Rotation paths and how fast each direction turns (degrees per step):
Each turn is a multiple of 5 degrees from 10 to 175, or 0.
Each row of a path follows its step; steps can be skipped.
Path 1:
step 0: [ 25  -4   5  16  -9 -13  13  20  -5  -4  13  -1  -8 -32  16  -7 -22  -8
 -15  35   6  -7 -20 -21  10  -6   6 -21  29 -31  35  20  -2 -13  26  20
   7 -12]
step 1: [-26   3  -4  27 -29  -5  19   0 -13  -5   1 -13  -6 -29  -7   3 -45 -18
 -28   3   1   4  21  16   9  -9 -10  -2 -28 -23  14   3   8 -27  24  23
 -15   2]
step 5: [ -5   8 -35  -3  10 -28 -19  10  -7  -9  -5 -12  -7  10   2 -10  -1  45
 -10   6  -7   1  -9 -35  -7  27  13 -23  10 -21  33 -35   9  16  -7   7
 -16  12]
step 8: [  8  -8 -27  -5  16  -9  23 -21   3 -18   1   5  10   1 -19   8 -16  38
 -43  16   9 -26 -13   8  14  19   4  -3  28 -23 -28  -2  -9  12   1 -28
   8  -1]
step 9: [ -4 -10   8  20 -15  -1  18  12   8  -4 -19  15   5   9 -18   3 -36  24
 -17  22   9 -13 -20  25  -9 -20   4  -2   0  15 -31  -9  36   0 -13 -10
  37  27]
step 10: [ -8 -13 -18   3 -14   7   5  24  16 -11 -13   2   4   9   4  -1 -12   1
   0  12  16 -16  25 -37 -21  -2   5  16  13 -12 -36 -46   6 -30 -28 -17
  12  18]
step 11: [  4 -30 -36   3  -9   2   3 -15   1 -21   0  -1  -9   3  14  20  21  -3
  10  16  11  15 -10   2   4  -9  35   7 -34 -24 -31 -17  -7   4 -13 -40
  15  24]
step 12: [ -5 -19 -10   8  -9  -1   3   8  37  -7 -12  55   2  17  18  25   5 -13
  32   7 -23  -3  -7   9 -18  13   4 -18 -26  -5  -6  12  17   8 -31 -11
   6  12]
[ -1   9   7   0  -5  -7  -6   2  -5  -2   3  -3  -3  -2   4   6   1   1
   2  -4  -2   3   3   0   1  -8  -6 -13   4  -4   3   8  -4  -8  14   1
 -11   7]
20
[ -8   1  -8   3  -5 -10   2  -7  -9   1   6  -5  13  -6  -3   0   7  -3
  -6  -1   2   4   5   8   9   3   6  -3  -3   6  -5  -2  -3  -6   1  -4
   5  -4]
145
[  6 -10  -2  -1   1   5   1   3  -7   8   6 -10  -3   1  13  -1  -4   5
  -6   2  -9 -10   4  -4   8   1   0  -5  -1  -3  -4  -3 -13   3   0  -3
   1  -1]
140
[  9   1   1   4   2   6  -4   7  -7 -11   8   4   1  -4  -4  -6  -4  -2
   3   8   6   5  -3  -2  -3   5  -5 -13  -7  12  -2  -4  -4   4  -2  -2
  -1   0]
155
[ -1  -3   5  -8   6  -4   1  -4   4  -1   2  -7   3   1  -5   2  -3 -15
  -7   4   4  -4   8   4   0   2  -8 -10  -4 -10   6   7   3   9  -7  -2
   2   2]
60
[  6  -3  10  -6  -6  -6   7   9  -6  -3  -1   1   4   2   0   1  -7  -8
   6   0 -14   0  -1   8  -2  -2   6  -3   7   2   0  -2   2  -9  -9   6
   4  -5]
120
[  8   1   3   5  -2  -6   3  -9 -14  -1  -4  -1   0   4   6   3  -6   2
  -2  -7  12  -7  -1   0  -3   9  -1   6  -3   3  14  -2  -2  -1  -1   9
  -2   2]
20
Path 2:
step 0: [  7   1 -16 -33  -6  14   9 -24  27   6 -17 -21   2   2  19  -6  50 -36
   0   1  -9 -13 -12  24  36   6 -27  -7   8   8  -4  15 -10 -27 -14   2
  -8  -2]
step 4: [ 20   6  -5  -9  18  31  28  21  12  -1 -26   8   1 -10  40  23  10  17
 -27   7  19  -9 -20  -3 -36   1 -16  20   5  14 -11  35 -10   6 -17   7
  -5 -12]
step 5: [ 13 -45  10  17 -11  -8 -35  -1  -6 -34 -11 -21  15 -21  11 -11  -9   1
 -43  10  12 -22  20   1   1  23  -4 -10  -2  38 -16  -2 -15  -2  -3  -8
  -6  -4]
step 7: [  2 -28  -5  -2  17  14  20   3  24  -9  11  17 -32 -29  40  11   9  15
 -11 -11 -15   5   5 -41  -6  19   4  -9  30 -10  12 -38   6  -3  -7  16
   6   8]
step 8: [  9 -27  -4 -16  -2   5 -15 -27  -5  17 -26 -18  14  16  13  16   9  18
 -22 -34  -7   1 -11  20   4   3 -40  12  34  12  21  -3 -26 -19  -4 -10
  -7  28]
step 11: [-14 -18  34   4 -11 -19 -14  14  45 -17 -36 -16  11  -8   9   6  -3 -13
 -23 -34  20  -6  11  -5  26  22  12  -2   1  11 -19 -24 -13  -2 -14  -5
 -16  15]
step 12: [ 19   8 -20  17   6  15  16  -6  17  23 -26  21 -14  11   5  -8  19 -31
 -14  -5 -13 -27 -39  -1  -4  23  14   8  -3  20  -2  32 -13   0 -33  -9
  -9  27]
step 13: [ 20 -25   3  15  40   7  11  -5  14 -22  -2  -3 -16 -17  31 -10   6  35
 -16  16   0  -1  17 -10 -20  23  12 -27   2  31  16  11 -11 -24  -2  23
  17 -13]
[ 8  4  1 -2 -7  2  3  1 -1 10 -3  0 -1  9  3  4  7 -2  7  5  1  7 -1  2
 -1  1 -9 13  3  3  7 15 -1  3  4 -8 -5  4]
175
[ 15   0   4   0   5   0   4  -1  -1  -7   4   2  -9  -3   4  -3  -1   4
   2  -4  12   1 -12  -4  -7  -1  -1  -8   3  -6   6   0   7   7   2  -7
   0  -5]
125
[ 4 -3 -6  9  2  1  7  2  1 -8  6  3  7 -8 -5  1 10  9 -5  2 -3  0  6  4
 -3  5  0  6  4 -2  1  2  6 12  5  7  7 10]
130
[ -8  -1  -1   3  -3  -2   7   1   1  -3   3  -4   6  -3  -4  10  -6  10
   5  -6   1  -9  -5   0 -10 -11  -6  10  -7   1   2  -1  -2  -4   4  -5
  -5  -6]
60
[ 7 -6  1  2 -2 -5 13 -7  2  5  0 -1  4 -1 -6  2  9 -4  7 11 -9 -5 -8 -4
  5 -3  6 -6 -3  0 -1  4  5 -8  1  2  6 -7]
115
[  3   5  -9  -4   5  -4  -1   4  -6   7  -6   6   1  -2   4   0   8   2
   4  -5   9  -5  -5   6  -1   3   2   8   4  12  -1 -10   1  -9  -3   0
  12  -1]
85
